What is the hidden score of each row? Scores go from 0 to 40, and 20 is about the middle. The score is a weighted sum of the row's numbers plus the product of two more (or one squared), each taken from its middle value.
[ 32 -36  40  77 -26  11  12  22 -46 -51  36 -19 -34   7   1   1 -78  -6
 -18   9] -> 25
[-42  38 -13 -33  10 -46  10 -42  15  55  -3  36  35 -21  55  19  51  -7
  40 -14] -> 20
[-27   3  46  57 -22  25  50   0 -38 -33  -6  20  17 -61 -22   9 -68  10
  40   3] -> 18
[-20 -52 -24  22 -18 -21 -32   1  -1 -18  62  19   4  41   9   7  15  11
  -1  53] -> 17
[-14  16  -4 -24   5   7  25  10  32  13  -6  10 -25 -24  -6  41  37  19
  -9 -18] -> 15
[ 26  34   2 -21  31  11  32  25 -13 -36 -55 -26 -29 -22 -27 -61 -15 -12
 -48   4] -> 17
[-46  17  -9 -20  -5 -30  13 -28   5  32 -36  34  46 -21   6 -16  32  -7
  27  -9] -> 21
[ 49 -59 -10  25   2   2 -39  37 -75  42  54 -48 -51  26 -18 -21  -8 -36
 -44  38] -> 21
[ -7  -9  39  -3  40 -15 -34  47  31 -26 -16 -12  -6  33 -16 -32   8 -22
 -12  27] -> 22
[  3  85 -58 -46  46   0  10 -33  23  47 -52  14  48 -22  -3 -57  56  48
   1 -62] -> 7
[  9  49   2 -46 -21   0  72  -8  38  57 -67  13  16 -45  13  15  39  45
  15 -57] -> 16
[-52  26  -6  16  27 -11   0 -38  41  -2  -4  57  26 -14  16 -10  -7 -11
  42  40] -> 10
[-23 -13  -3  34   0  22   2 -11   1 -12  31   2   4  15  17  29 -47 -19
   4  25] -> 17
[ -9 -28 -16  18  46 -48 -21  -5 -11  15 -11  36  -7   6  41 -37  25 -56
  36  15] -> 8
[ 20 -35  38  10 -17  22  31  35   5 -18   8  -3  -8 -13  -6  17 -29  11
 -22  20] -> 20
[  2   9  17 -20 -30  33 -14  29  10 -11  21 -16  -2 -24  -9  18 -11  -7
 -22  24] -> 23
[ 13 -38 -51  81 -19 -14 -19  10 -27  22  63 -17  28  28   9  13  -2 -20
  14  34] -> 22
[-53  20  -7 -25  -5 -25  -2 -43   9 -14   3  35  55 -16  41 -12  42 -31
  45  21] -> 20
[-38  27  37   8  13 -36 -19 -27   6 -38 -16  53   7   1   5  -5  33 -69
  44  16] -> 21
[-28   8  10 -29   3 -27   3 -41  32   1 -13  18  38  29  25 -23 -16  16
   7  23] -> 22
[  8  -3 -22  48  -3  13  10  14   9   2  23  -7 -16 -21  29 -32 -14   0
  -9 -14] -> 21
[-31 -13   8   2  11 -47  19 -23 -14  26  -8  38   9 -11  27  37  17  -7
  52  21] -> 20
[ 48  50   8 -40  10  30  74  52  24 -26 -59 -50 -52  -9 -78  13 -25  14
 -64 -44] -> 8
[ 28  14 -57 -88  25 -19 -38  24  55  50 -13 -16   5  46  48 -32  96  22
 -40  -4] -> 9
[ 51  18  43 -61 -29  41  78  61  12 -28 -69 -56 -80 -40 -51  21 -26  27
 -42 -76] -> 27
[ 58  35   0 -15 -36  50  47  29 -13 -18 -20 -65 -47 -50 -46  11 -29  77
 -57 -92] -> 16
[-25  25 -22   0  24  26 -26 -55   9  33  -5   7  42  25 -21 -51  32  26
  14  20] -> 27
[-11   0  40  39  17   1 -37   1 -10 -47  24  11  15  27 -19 -11 -50 -40
   8  43] -> 20
[ 33  38  17  -7  31  -3  -8  61  20 -26 -18 -19 -26   7  48 -19  16  13
 -48 -23] -> 13
[-16   5  -1 -18  14   3 -24 -13  33  -9 -29   7  12   2 -35   5   0  -6
 -13 -24] -> 20
[ 33   8 -27 -61 -71  49  42 -30  28  59  -8 -43   8 -33 -61  23  -4 124
 -22 -86] -> 13
[ -3  10 -34 -21  27 -61  -2 -10   8  25 -22  -5  -4  20  -8  12  59  10
  20  -7] -> 13
[-21  -2  36 -31   7  16  -7 -35  -4 -18 -15  30  21 -17 -19  26 -14  -6
  28   5] -> 27
[-22  21  39 -21  32  20 -14 -21 -33 -49  -8  13 -10 -12  -9  12   9 -26
  -8 -13] -> 24
[-21   8  -6   8  28   0 -17 -20 -11  13  -3  20  36   0   4 -15  15  -9
  31  29] -> 16
[-13 -15  15  12  30 -32 -15  12 -12   0  22  16  13  38   2   1   4 -38
  26  37] -> 18
[ 108  -86   -7   58  -34   10  -62   73  -69   27   95 -105 -104   62
  -26   16  -43   42  -73   28] -> 17
[-14 -30 -19  38  19 -22 -12  -7  -5 -24  43   0   0   3  27 -29   0 -27
  16  44] -> 21
[  9 -70 -30   8 -22  58 -33   4  15   6  75 -18   9  40 -34  39 -19  25
  -8  51] -> 17
[-31  27 -45 -44 -31 -19  29  -8  46  19 -36   6  19   0  56   2  75   7
  -4 -32] -> 32
[ 21  32 -39  11 -56 -15  42  25  16  70  10 -38 -23 -73 -15  48   6  49
  -2 -59] -> 12
[ -2  10  35  -8  -2   4 -32 -23   2 -49  -5   9   8  -1 -23 -46  -6 -38
 -10  -1] -> 28
[ 28 -51 -60   1 -56  46 -33 -25  12  53  63 -10   8   0 -46  54 -19  31
  11  18] -> 13
[ -6  22 -22  27  15  23   7 -25 -24  20 -26  18  36 -10 -14 -32   0   9
  44 -18] -> 14
[-52 -10  -1  34  25 -19  32 -31   0  26 -27  50  36 -14  19  15   2  -3
  43 -30] -> 18
[  4  10  20   1  25  25 -37  -1  -5 -34  15  -1   8  32  -1 -11 -24  -8
 -12  16] -> 19
[ 67  16  -6 -36 -64  42  72  54 -29 -28 -20 -57 -38 -88 -55  36 -66  42
 -27 -93] -> 21
[-11   8  27 -23   6  21  -5   8  29  -4 -17 -10   7  -6  -4 -10  11  -5
 -23  -7] -> 26
[  4 -55  27  48  12  -9  -2  11 -21  14   7  -1  -7  13  10 -16  -1 -17
  10  19] -> 21
[ 48 -52  25   1 -86   7  23  38 -20  -1  49 -30 -54  23 -34  92 -16  67
 -14  11] -> 20
[-18 -30  10  11  16 -16 -32 -20   3  10  -8  26  -2  34   2 -23   5  -1
  21  45] -> 22
[-38  -3  26 -16  30 -12 -10 -11   7   0 -13  21  44   0  -2 -39  -8 -41
  13 -19] -> 22
[-48   3 -14  -3  29 -30  -6  -9  15  21 -16  45  18  17  16  -5  50 -29
  25  -3] -> 20
[ 13 -19  36 -48 -15  44 -58   9  27 -23  39   2 -10  64 -28  34 -39  56
 -11  16] -> 26
[ 20   0   8 -15 -18  -9 -10  32 -11  13 -18 -25 -36 -17 -13   5 -23 -24
 -28 -11] -> 27
[-23  57  10  12  42  35  24 -42 -26 -15 -46  14  49  -1   2 -15  -3 -34
  31 -65] -> 22
[ 37 -68 -79  60   3 -11 -63  20 -54  81  41 -48 -11  42  36  -4  48   6
 -48   5] -> 14
[-16  36  -6 -15  35 -48  -8 -11  15  13 -42  12  16  -6  37 -32  42   4
  16   1] -> 16
[ -1 -17  -2  23  29 -49  -6  -6 -24  23   6   9 -14  37  45  11  10  -8
   0   3] -> 21
[  46   12   -3  -22  -45   38   69   34    7  -10  -38  -33  -50  -84
  -51   48  -38   39  -48 -105] -> 14
[  9   4  52   3  30  15  19   5 -22 -26 -14  17  -3   4 -58   1 -40   1
  25 -25] -> 17
[-34  33 -37 -12  20  -9  49 -28   1  -5   4  42  63 -13  15  -3  28 -23
  52 -34] -> 10
[ 42  31  29  28  39 -20  57  89 -52 -11 -24 -42 -92 -41  22 -49 -35 -35
 -75 -12] -> 23
[-30  24  -3 -15  27  -1   6 -25  22  13 -19  19  50 -33  29 -58  43 -24
  -1  -7] -> 28
[  8 -20 -14  28  16  -7  14  13 -29  35  43 -10  -5   5 -17 -25   0 -40
  -3 -14] -> 20
[  90   27  -80  -17  -28   30   15   93   -3   15  -11  -95 -104  -12
   11  -42   20   14  -94  -29] -> 16
[-29 -17  20 -20 -20  -6 -13   4  -6  18   2  38  11 -20  29  31   7  10
  28  11] -> 21
[-22 -14  15  19  31   6 -30  -1   1  18  14   7  25  16  11 -26  -5  -5
  15  39] -> 21
[  0  17 -31   3  19  28 -16   9  35   7  21  20  -2  19 -11   7  21  27
  -6  12] -> 8
[-18   5 -14 -16  19  49   5 -18  15   8 -27  15  45 -20 -35 -24 -19  21
   1 -46] -> 12
[ -2 -11  56  -2  -8   6 -68  20  50 -31  17   8  10  31 -11   8 -42  -9
  -7  53] -> 29
[ -6  13 -23  13 -18 -15 -50  10  -7  26 -12 -11  -8  35  34   3  33 -21
   6  21] -> 25
[-15 -14  32 -14 -18  20  15  23  -3 -25 -16   3   1 -40  10   3 -15   7
  25   3] -> 25
[  4   9  45  -4  -6  39   0  35 -15 -62 -22  -9  -8 -39 -37 -10 -24 -38
  -1 -23] -> 25
[-30  28   5   0  -1 -12   8 -15  -9 -10  -2  28  48 -25  35  19  23 -33
  21   4] -> 16
[-12  17 -14  -4 -21  19 -17   4  21 -34  25  12   4  18  -3   0 -13  -4
  -4   2] -> 13
[  0  74 -43 -34 -11 -33  47 -32  38  52 -66  11  18   4   8   7  78  41
   8 -81] -> 29
[-50   7 -15  15  30 -19  21 -38 -11 -19 -14  49  27 -34  37 -20  33 -15
  25 -11] -> 19
[  4  16  -6 -10  43   5   2  -1 -35   1  -3 -26 -18   7  16  -6  41 -31
  -9 -28] -> 23
[ 11 -21   9  31  11   4  51  -9 -36 -36   6   1  -7 -36  -6  39 -38 -27
  13 -22] -> 19
[-12  -3  30  49  40 -17  -1  38 -13 -51 -20   7 -14  14  13 -44  -2 -40
 -13  55] -> 18
[-55   9  -1  -4  15 -21  15 -33   6 -37 -16  50   9   2  10 -19   1  -5
  31  30] -> 9
[-19 -20  -3  -3  26 -22   4 -12  -8   0  32   2  23  -2   3  -3  -5 -20
  -7  37] -> 21
[ -5  13  25   7  -9 -16  36 -27 -15   4 -31   4  14 -11   3  18 -29 -20
  19 -36] -> 26
[ 13 -30  31  28 -22  16  38  44 -49 -11 -14 -17 -11 -45  25  -5 -46 -30
 -29   1] -> 26
[-29  25  -4 -15   2 -20  39   0   4 -36 -33   9  16 -11  19 -15  34   5
   2 -17] -> 15
[ -2   3   6  29   8  16  15 -16 -11 -21  -3  26   5   5  19   7 -52  14
  36   5] -> 13
[ -5 -26 -40 -12  25 -21 -10   6 -27  23  32  -2   7  -6  34 -27   7  -4
  10   9] -> 13
[  6  33  -2   7   7 -19 -35  53  13 -39 -24  -9 -29   1  -9 -64  -3 -30
 -49  -1] -> 18
[ 14  38  22 -91 -47   4  11  55  90 -18 -22 -15 -23   6   6  32  -3 100
 -59 -32] -> 17
[ 13  38  33 -34  -9  74  37   6  46 -58 -33 -19  -9 -15 -58  29 -63  67
  -9 -16] -> 7
[-15  21 -11 -24  46   4 -14 -30  -3 -13 -32  23  35  -8   1 -56   8  -7
  23 -28] -> 12
[ 11   7  -1 -55 -41  22 -34   5  42 -48  20 -13 -22  16 -40   8 -15  82
 -50  20] -> 14
[-28 -23  21  12  -7 -51 -41   0 -14   4  18  16   4  38  47 -23   7 -45
  -1  66] -> 31
[-27   3 -18 -25   3   9   7 -19  54 -18  -3  21   5  -9  15 -22  31 -11
   3  24] -> 21
[  6 -45  11 -51 -31 -26 -38  18  10  12   3   1 -54  42  20  42 -12  21
  -6  41] -> 38
[-43  34  22  12  -1 -24   9 -30  -2 -12   1  33  32  12   8 -28 -16 -15
  52 -28] -> 21
[-35   0 -34  19  28 -23   1 -36  -8 -14 -39  35  54 -23  37 -34  28 -25
  26 -14] -> 19
[ -4  20 -16 -11  -1  11   6 -64 -18  12   3  11  35 -10 -26  20   5  34
  35 -35] -> 15
[ -3  14  -6  -1   4 -17  -4  -7   7  20   1  13  14  46  -7 -22  45 -28
  24  13] -> 27
[ 23   9  14  -4 -18 -43  43  -6 -25   4 -26 -12 -38 -21 -12  24  32 -24
 -16 -56] -> 26
[  2 -60 -23  -1 -24  -8 -47  -4 -21  29  56   2  -1  32  -4  17  19 -10
   6  74] -> 22
[-31  21  37  -8   2 -18  31 -25  21   5 -35  16   9 -14  37  20   4 -27
  32 -32] -> 29
[-24 -24   6 -30 -35  18  13 -16  17  10  36  19  11   1  13  38  -7   0
  14  21] -> 24
[-46  32 -25 -24  31 -45  15 -32  -3 -10 -47  26  31  -8  31 -21  23 -18
  13 -41] -> 18
[  8  26  36 -15  47 -21  29  20 -21 -20 -42   8 -19   4  10 -21  18  -3
  -4 -32] -> 16
[  2 -17  37 -22 -25 -18 -43  17  31 -56 -16   3 -16  10  -7  38 -23  -2
  -7  31] -> 34
[ -4  10  18 -59 -21  32 -22  -5  45 -35  -2   5  13  36 -27  10 -25  73
 -36  -5] -> 15
[ 70  -2 -43   9 -31  22  28  54  17   8   5 -82 -68 -20 -23  17  16  64
 -69 -36] -> 16
[ 76  -5 -41  23 -45  45  19  38 -28  46  29 -97 -71   4   0 -19 -35  31
 -62 -34] -> 27
[ 11  44 -43 -51 -64  12  31  13  38   1 -32 -20  -7 -26  24  23  47  74
 -27 -16] -> 11
[ 11  -5  11 -33 -18   1  -1 -16   8  29 -10   3   0   6 -26  -4   0   0
   3  -5] -> 22
[-47  41   3  -2  -1 -30  29 -25  36  37 -10  19  44 -36  50 -14  36   2
  45 -21] -> 24
[ -7  42  41  14  27 -21  -6  24 -21 -47 -47  19 -32  -8 -12  13   5  -1
  10   5] -> 13
[-25  -8 -10  -9   5   7   8 -25  -7  17   9  39  25 -14  -7 -14 -11 -10
  42  18] -> 16
[-46  11  12   6   9 -38 -13  -2  31  30 -23  14  31   0  33  27  39  18
  43  15] -> 19
[  63 -127   21   38  -91   65  -31   30  -64  -16  127  -61  -17   43
  -72   81  -88   20  -14   36] -> 32
[-11 -26   4 -18 -51  40  26 -13  -6 -34  14   7  26  12 -49  18 -23  12
  29  20] -> 14
[-14 -17   2  -6 -34 -14 -40   1  13 -38   8  32  -5  44  31  28  35   1
   1  35] -> 18
[ -4 -30  -5  11  14  -4 -29  20  18  -5  10  -6 -22  17  35  11 -16  14
  -6  26] -> 22
[ 107   10  -53  -47  -31   44   19  115   -4   12    8 -116 -118   23
  -37   10   -1   63 -107  -56] -> 11
[  3   8  27  32  69 -20 -10  -2 -57 -18 -18  12 -15  21  13 -16   1 -71
   1  21] -> 21
[-18  -2 -38   6  31 -30  -5 -34 -19  13   5  18  37   8  48 -12  17 -24
  21 -21] -> 17
[-12  11  35 -35 -10 -19 -15   6  17 -58 -14  12   8  30  17   6   7 -18
  -6  16] -> 20
[-28  12  -5  27  13  11   1 -47 -14  21 -33  26  22 -38  21 -25  10 -29
  36   6] -> 27
[-27  11 -22 -30   4   9 -47   0  37  20  15  16  39  40  -6  31 -14  30
   8  37] -> 11
[-12  23  60  24   4  22   8   2 -15 -70  -4   3  -7  -9 -45 -17 -65 -34
   2   1] -> 21
[ 18  -2 -20  23  41  28 -10  14  -7   9  23  -1 -11  -5   2 -14   0 -12
 -24   4] -> 14
[ 25 -31 -18  18   9  20 -37  13 -20 -27  28 -23  -2  -5   6 -27  -3 -30
 -29  16] -> 20
[-10 -18  39 -21   1  14 -55   7  11 -45  19  17   3  53   7   3   0 -13
  -3  57] -> 22
[-25   5 -56  -4 -15 -51 -31   5   1  44 -30  23   9  20  62 -12  37  -7
   4  -9] -> 16
[ 17  -7  49  39  49 -12  -3  39 -46 -44 -15  -5 -16  22  -9 -31 -11 -27
 -25  31] -> 19
[-21  11  33   5  10  13 -42 -28  61   8  -2  24   7  43  34  -9   5 -12
  -2  33] -> 32
[  87  -31    4   27  -14   54  -25   83  -30   -2   34  -86  -94  -13
  -10  -40  -25   17 -105  -22] -> 12
[-13 -23   4 -39  -3   4 -14 -13  26   7   1  38  17  39  -5 -10  13  -3
  12   2] -> 18
[ -8  12  -4 -12 -12   6  -2   1   5  12  -7   1  14  33  -5 -17  20  19
  20  34] -> 17
[ -8 -38  61  29 -58  67  12  25 -17 -90  16   2  -9   3 -70  52 -80  33
  14   8] -> 17
[-20  73 -20  10  10 -21  65  -3  19  42 -34  17  21 -51  25 -47  -1  -8
   4 -39] -> 22
[  3  28  85 -37 -20  48   3  58  26 -55 -37 -16 -25 -33 -35  14 -49 -33
 -25  -3] -> 37
[ 45  22 -10 -40 -18  23  91   7  17  -4 -49 -47 -18 -34 -32  27  -3  35
 -26 -85] -> 17
[ 19  15  46 -37   8  87 -47   6  15 -26  -4  -8   1  32 -38  27 -19  56
 -31  35] -> 14
[-14   9  32 -27   4  26 -45  -9  -7 -38  29   4   0  43  25  14   1 -26
   0  36] -> 21
[  8 -19   0  -4  25  69 -19   8 -42 -40  -2 -24 -30   9 -63  16 -50   5
  -1  10] -> 26
[-18  -2 -14  26 -29 -34  44 -42  10  39  -5  12  22 -29  -4  34  14 -21
  18 -33] -> 31
[  9   3 -37 -39  40 -42 -17 -23  16  67   7  -2  14  39  -2  -9  47  -2
  33   8] -> 11
[ -3  39  50 -34 -26  22   4  22  30 -38  -1 -13 -13 -19  -9   6   3  -7
  -1   4] -> 23
[ 49 -69  40  63  -4  41 -49  84 -60 -71  87 -65 -85  46 -51  17 -67 -26
 -65  69] -> 31
[ 61  28 -15 -66  -4  35  18  35   5  51 -64 -76 -63   7 -48 -39  42  49
 -66 -60] -> 17
[ 50  -1 -23 -67 -13  12  25 -10   4  56 -16 -42 -38 -16 -10  31  36  61
 -22 -68] -> 12
[ 82 -42  32 -39 -49  79 -11  81  58 -19  32 -80 -90   5 -32  24 -56  63
 -98 -16] -> 26
[ -6  44 -51  -4 -16 -41  -3  15 -12  44 -38 -16  10 -18  44  -2  45   1
  -9 -10] -> 18
[-27   9  19 -54  12 -15  21 -21  26   4 -15  12   9 -22  11   9  32  23
  31 -25] -> 24
[-20   8 -31  11  12 -34   2 -56  25  23  -9  42  43  17   6   4  11 -25
  22 -13] -> 23
[-32  22  14  -2  22  -6  31 -37  22  12 -38  46  27  -9  -2 -39 -12 -45
  49 -21] -> 23
[  2   4  37  -3  -6  -4   7  -8 -39  -4 -39  -5  -8 -13 -11 -27  -3 -33
  13  -6] -> 28
[-17  -2  -1   3 -10  33   1 -38 -19  -6 -20   7  40 -17 -15  15 -14  12
  20 -11] -> 20
[-13 -32  10  43  41 -41 -34   2 -31  34  29  23  30   9  15   0  16 -16
  35  28] -> 10
[ 27  36 -48 -24 -31  47  12  -9  22  17   9 -36 -14 -12 -34 -12  13  55
 -20 -52] -> 18
[-37  30 -53  -6   7 -41 -22 -24  15   9 -25   8  36  24  47 -44  59 -13
   9 -22] -> 28
[  2   1  13  55  50 -62  15  14 -44  -9   4 -19 -47  -2  41 -16  -9 -71
 -20  31] -> 27
[ 12 -75   9  22  12 -12  -2   9 -24   8  25   3 -17  32   2  33   1 -14
  24  32] -> 19
[ -9  31   2  10  38 -31  -6  -3   1 -21  -6  23 -11 -34  34 -36   7 -20
  18  -4] -> 16
[  8   3  -4  -1 -38  20  49  30   3  -4 -14 -11 -13 -37 -12  -1 -37 -13
  -7 -26] -> 20
[  9  39 -11 -32 -17  12   4   5  54  -2 -35  12  -3  -9   7  16  42  33
 -15   7] -> 13
[ 10  20  33   1 -17  47  17   5  -1 -18   6  -3   0 -49 -12  18 -20  -7
  -4   4] -> 21
[  1 -12  -2  50   4   1   1  -2 -27 -14  13   7  -4  -5 -31 -16 -42   0
  20  -1] -> 15
[ 60  -7 -11 -36  -1  41 -22  35   9  17 -30 -63 -56  -1 -53  -7 -19  27
 -71  -9] -> 21
[  2   0   4  32 -22  -1  -5  11 -43  -3  14 -11  -7  -6  42   9  22 -12
  11  -8] -> 25
[-32 -26  22 -41 -30 -20  -5  -5  54 -38  14  16   3   3  21  15   7 -12
  35  52] -> 28
[-12 -24 -11 -12  22   5 -26 -32  19   5   0  13   6  15   0 -26  37 -29
   9  37] -> 26
[  7 -39  -1  -7 -26  -4 -15 -22   4  11  38  -6  28   0   2 -12 -10  -1
   0   7] -> 22
[-33   9  10 -31   2   5 -10 -15  74   4  -7   8  35 -10  13 -17   0  43
  25 -13] -> 19
[-23 -16   1  42  31 -34  27 -52 -36  12   9  45  42 -36  42  28  20 -30
  50  -7] -> 18
[ 82 -75 -28  57  19  18  -4  22 -56  44  91 -68 -57  46 -24 -19   2  -5
 -28  17] -> 17
[  1 -33 -58  20  40 -37 -30 -17 -21  56  61 -13  -9  46  57  -3  42 -21
  14  52] -> 21
[-33  -1  -8 -17  32 -15  33 -30  19   5 -35  54  46 -26  49   4  46  -2
  56  26] -> 12
[  6  44   8 -23  26   0  34  11   0   2 -12  11 -34 -15  37  -4 -15  -3
 -31 -17] -> 17
[-30   8  47 -13   4  22 -20 -26  -1 -52 -16   7  32   8 -20  30  -7 -14
  25  10] -> 21
[ -1 -32  -6  74 -26  -1  19 -13 -47  41  41   9  17 -13  -5  21 -14  -7
  23  29] -> 25
[ 11 -34  61 -15 -20  32 -13  -2  47 -34  13  -8  18 -22 -42  23 -50  51
   6  30] -> 32
[ -3   1  17   8  24  18  35 -18 -62  12  -5  -7  19 -33 -26 -44 -37 -29
  -6 -30] -> 24
[ 11   6 -41 -31 -26   3  13 -26  53  -6 -35  -3  10  -2 -30  -9   5  63
   9 -40] -> 11
[-15  67  30 -50   2   2  52 -11  18 -42 -53   3   6 -38  -8  14   3  -9
 -23 -42] -> 11
[-15   4  32 -23  -6  -9  -5  33  34 -39 -39 -11 -34  -6 -21  16 -46  13
 -10   1] -> 37
[-15  -2 -39  -4  25 -24  16 -48  28  71   6   1  48   9  21   2  44  -6
  40 -47] -> 19
[ 15 -18 -65  31  71 -46 -48   2 -10  41  24  -1   0  31  27 -54  38 -35
 -29  21] -> 11
[-14  36   6  -2  17 -51  19  22 -15  41 -10   9  13 -22  65 -27  39 -18
  -6  -3] -> 20
[-34  13   2 -16  -5  15  -8 -26  11 -49  -7  46  40 -17 -13  -3   6 -31
  46  12] -> 13
[-26 -34 -25  27  15 -51  -5 -30 -28  13  13  26  31  14  29  16 -12 -27
  23  45] -> 19
[  5 -20  21 -16  37 -15 -23 -19  30  18   9  12  10  32 -26   1  27   3
 -26  33] -> 21
[-60  15  15 -18 -19 -56  23 -13  22 -15 -38  43  18 -35  20  -8  34 -28
  39 -18] -> 23
[-16 -16   3  44  14 -22 -45   2 -41  32   1  38  30   3  20   4  10 -33
  28  44] -> 15
[-22   0  11   0  61 -31  18 -24   8  54 -29  46  18  32  -1 -16  32 -28
  44 -22] -> 14
[-24 -12  -1  -4  27  -3  28 -36   9  13 -22  31   8 -26 -16   9 -12 -17
  37 -30] -> 18
[ 17  13   7 -10 -35  32   7  23  21 -22  -8 -10  -3 -21   5  39 -28  17
 -23  16] -> 15
[-14 -54 -18  32 -10 -38 -30 -10 -25  21  16  18  18  48  58 -14   1 -32
  20  54] -> 26
[ 13 -23  44  13 -33   1  -5  -6  29   6 -12   0  -4  -1  -1  -1 -21  17
   1   7] -> 25
[ 68 -25  24  36  -2  21  67  82 -43 -22  25 -49 -54 -56 -20  26 -73 -25
 -33 -19] -> 21
[  0 -28  12   4   8  24 -25   8  -5 -30  18  -6 -17  34 -14 -27  -1 -22
 -35   6] -> 28
[ 53 -78  34  47 -64  60 -55  86 -12 -49  65 -71 -81  -1 -33  57 -66  41
 -58  27] -> 37
[ -8   8 -11   4  10   2 -26 -32  30   2   7   0  12   4 -38 -10  19   6
  26  -7] -> 18
[ 16   2  19  -4 -23  65  63 -27 -40   6   8  10  37  -8 -57  43 -27   8
  34 -39] -> 16
[-33  40  33  22  27 -12   1 -48 -22 -18 -45  34  34  -1 -27 -32   0  -3
  33 -35] -> 21
[-39 -24  55  -3   0  23  11   1  14 -46  28  25   6 -11   4  44   3 -30
  28  44] -> 20
[-10 -17  15  18  31 -35 -32  -6  -7  18 -12  13 -15  22   7 -31  -5 -61
  -9  16] -> 26
[  4 -26  -9  -4  -4  11   2  -1  -1 -23   9   2 -20 -20 -16  38 -18 -10
  10  22] -> 22
[ 41  45   1 -55 -59  -5  18  61  80  -6 -25 -30 -50  36   5  56  41  59
 -52 -22] -> 12
[-18  21 -25  14  15 -13 -25   8   1  13 -15  36  -7  26  24 -22  11 -46
   6  23] -> 19
[ -4   8  -3   2  11 -10 -41  -7  14   6 -23   1  10  32  12 -30  -6 -15
 -22   8] -> 25
[-23  16  -5  36   3  26  48 -19  11  -5  -1  10  24 -28  -7  11  -4 -22
  20 -39] -> 24
[ 34   6 -51   0 -36   7  -1 -50  -8  93  42 -35  31 -36 -42  32  11  79
  -1 -23] -> 13
[-10 -34  17 -34  -6  -9  -9  24  24 -61  34   1   7  10 -29  47 -52  36
   0  19] -> 37
[ 24 -38 -21  45 -29  33   0 -11 -25  13  38 -26  35  14 -11  -6 -32  11
   9  21] -> 24
[  1 -56  15   9 -40  -4 -18  28 -12   6   4  -2 -32   4  11  49   5 -15
 -15  11] -> 26
[-15  -7  30  25 -13   3  58 -26 -30   9 -15  12  17 -63 -10  -8 -15  11
  29 -50] -> 21
[ 16   2  97  14 -14  66  26  18  22 -87  11 -15 -32 -18 -60  18 -82  30
  -7  25] -> 21
[ 55   0  17  26 -97  28  62  27 -28 -16   1 -47 -25 -50 -53  77 -72  42
  -4 -51] -> 20
[ 15   1 -46 -74   3  22 -56 -20  79  40 -36   2   4  24   0   3  34  54
  -3   3] -> 8
[-13 -18 -16 -19 -19   2   9 -27  26  28  -2  19  26  -9   7  36  -9  34
  22 -29] -> 15
[-28  26 -17   4  -1 -15 -16 -40   8  12 -51   5  17  20  -9 -26  21 -12
  25   3] -> 26
[-24  44 -47  -8  -9  -7  21 -33  41   2 -59  27  27 -13   1 -17  44 -19
  21 -19] -> 26
[  7 -53 -58  35 -70  12 -17 -25   0  26  62 -17   6   0  12  65 -18  23
  15  29] -> 21
[  3 -33  29  55  38 -19 -20  -6 -52 -18   4  -4   4   3  10 -21 -10 -10
  -3  13] -> 22
[-23   4 -19  11  22 -50  -9  -6  19  37   3  22   7  41  77   1  66 -51
  12  21] -> 33
[ 55 -59 -33  63 -18 -29  19  54 -51  54  73 -68 -28 -21  11  49   3  30
 -14 -10] -> 8
[ 53 -26  56  29 -47  65  58  54 -31 -23  52 -51 -44 -45 -54  36 -89  17
 -28  -2] -> 28
[ -1  -6   7   2   8   2  -9 -20  -1   8  19   3  -8 -22 -22  18 -15 -20
 -10   6] -> 25
[ 15   8  16  28  17  44   4 -10 -15 -48 -29  -2   8  10 -71 -17 -21  18
   8 -41] -> 14
[  9  11   6 -24   9 -19   9  19 -24 -12 -41  -7  -1 -19  58 -20  14  -8
   0  11] -> 21
[-11   0   1 -19  -4 -27 -48  18   9  -4  15  14  -1  14   9  13 -15  -1
  20  21] -> 25
[-30  30   1  -8 -17  -7  45 -27  10  31   5   1  42 -32  -2  42  10  45
  43  -2] -> 11
[-39  31 -27 -27   5   6  23 -52  27  13 -52  22  21 -19 -13 -20  -3 -21
  35   5] -> 19
[ -1 -19  70  25  22  24  12  10 -23 -66  21 -18 -35  29 -58  -1 -26 -42
  -2  17] -> 24
[ -4  26 -12  32 -32 -10  13 -31   8  28   3  -9  54 -54 -35  34 -17  46
  35 -37] -> 13
